Each path below is one point turned by a fixed rotation once a step. After each direction that follows a path, write how fast that rotation turns it, in degrees a step (0 if it stays still).
Each turn is a multiple of 5 degrees from 10 to 175, or 0.
Each row of a path follows its step; steps can be skipped.

step 4: [ 13  -4  37 -28  -3  45  10 -51  12   0  22 -21  31 -21   9 -40  31   9
 -11 -13  -7 -26  -6 -29 -14 -51  43 -15  17 -21 -33 -11  35 -43  51 -33
  -1  19  37   0  -5  37  62 -20 -17  20   5 -36   5   1  21  -3  29 -15
 -32  16 -12  19   7  -6 -27  25 -18  -2 -34  13]
step 10: [ 28  37 -18  17 -31  45  10 -24  -6  28  26  -6  11 -42 -22 -56  -7  -8
 -32  30  18  -3   8 -28 -46  25  21 -31 -12 -32 -14   4 -25  12  -2 -22
 -34  12  18  12 -51   6 -48 -28   5  29  46  -8   8  -3 -29   5   5  39
  30  29  -8  14   1 -25   9  18 -12 -52  -9 -14]
step 13: [  8 -17 -20  -7 -42  53  10 -24  13  60  -1 -42  -7 -19 -18 -30  28   3
 -17  43  -5 -64  -2 -11  17  10  33  46  11 -29  12  23 -24   7   1 -26
   0   8  -3   0 -44   2 -27   0 -10  44  12 -19  27  39 -21  38 -32  10
  22 -10 -34  22 -27  17  30  10  30 -23  -3   2]
step 14: [-10  53  17  23 -31 -15 -29   1   5 -14 -26  10  32 -34  -6  13  37 -21
 -33  57 -38  13  14 -41  -6  14  48  -9  -9 -15  33 -35 -35  -5  18   0
  10  56 -20 -24 -26 -31  56  -5 -26  15  -4  14  -1  13   4 -37  -9 -11
 -11  -1   6  22   9   1  40 -37  14  32 -10  -1]
step 18: [ 13  24 -21  -9 -23  32 -49 -29 -22  38  41   1   5 -21 -13 -18  -9  13
   8  37  35 -40  22  17   0  16 -35  28 -13 -26  -6 -15  -2  -8  26   2
 -29  29 -38   3 -22 -64  36   6   8  43 -32 -14  55   1  -1   8 -25  32
  20   7   0 -27  -4 -43 -33  20   5 -11   2  25]
step 30: [ 34  23 -57  22 -20  -6 -20 -30  21  25  48 -19  33 -70  -9 -32  42 -24
  -5  21   7 -11   6   7  10  25  -2   6  -1 -31  17  18  -2   0  27 -15
   3   6 -16 -33 -16  13 -46  11   1  51 -18  48  31 -20  -4 -24 -19  29
  48 -22  18  19 -16  -8  16  52   5 -14 -11  11]
step 32: [ 42  28  57 -10 -20  38   7 -24  20  46  -3   5   2 -33  -8  15 -16  -5
 -25  35 -13  18 -27 -46 -20 -54  22   1  -2   4 -30  -3  -1  16   5  -6
 -18   2 -12  49 -15 -47  -5  -1 -18 -24  34  44  -2  11 -30  -3  29  -8
   8 -16  33 -24  -3  -2  26  34  12 -74   8   6]
Speeds:
[ -9   4   6   0   1  -4   6  -4 -13  -3   4  -2   4  -5 -10   3   3   0
 -11   6   2   3  -3   6  -4  10 -10   2  -5  -2   1   4  -5   2   8   1
   2  -1   4   0   1   5   4  -5   6  -6  -2  -4  -8  15  11  -1 -17   9
   1  -4  18   4  -7  -4  -1   0  -9  -6   0  -3] -> 90
[ -6   7   6 -12  -3  -1  -5  -6  -5   4  -9   6  -6  -1   1  -1  -4   2
  -3 -11  -5  -2  -3  -7  -7  12   3 -10  -5  -2  -2  -8   4   2   2   0
   4  -4  -1 -10   5   3   8  -8  -8   4  -4   6  -2  -6  -4   9  10 -11
  -8  -2  16  12   0   8   2   1   3  -2   7   6] -> 145
[  0  -3  -7   7  -9   5  -2  -2  -1  -1   0  -6   1  -4  -1   1  -5  -3
   1  -2   5  -5  -7 -11   5   3   2  -5  -7   3  -5   7  -4  -1   3 -12
   2   0 -14   9  -3   7  -3  -5  -1   0  -8  17  -8   0  -7   6 -10   3
   0  -8  -8   1   4  12 -14   3  -6   0   6 -11] -> 130
[  6  11   8   3  -9  -3  -1   2   8 -11   1  -4  -1   1 -19  -2   5   5
  -7  -5   1   8   7 -13  -3  -4 -13  -5   4   7   6   3   8  -4   3  -5
 -10  -4   1  -1   6  -6 -13   7   5  -5   2   6  -6   0  -7  -1   2   0
  -4   4  -2   9   2  -4   4   9   5  -4   1   0] -> 145
[  6  -3   2   8   7  -9 -12   7   7   3  -4   4  -4  -1   6 -11   0   5
   1  -1  -6   0   0   4   0   8  -4 -10  -6 -14   4   7   9   0   0  -1
  -6   9   4  -8  -8   7  -9 -11  -3  -2   5  -4  -6   5  -2 -13  -1   0
 -15   1  -3  -5  -4   4  -3   2 -12   3   2  -1] -> 55
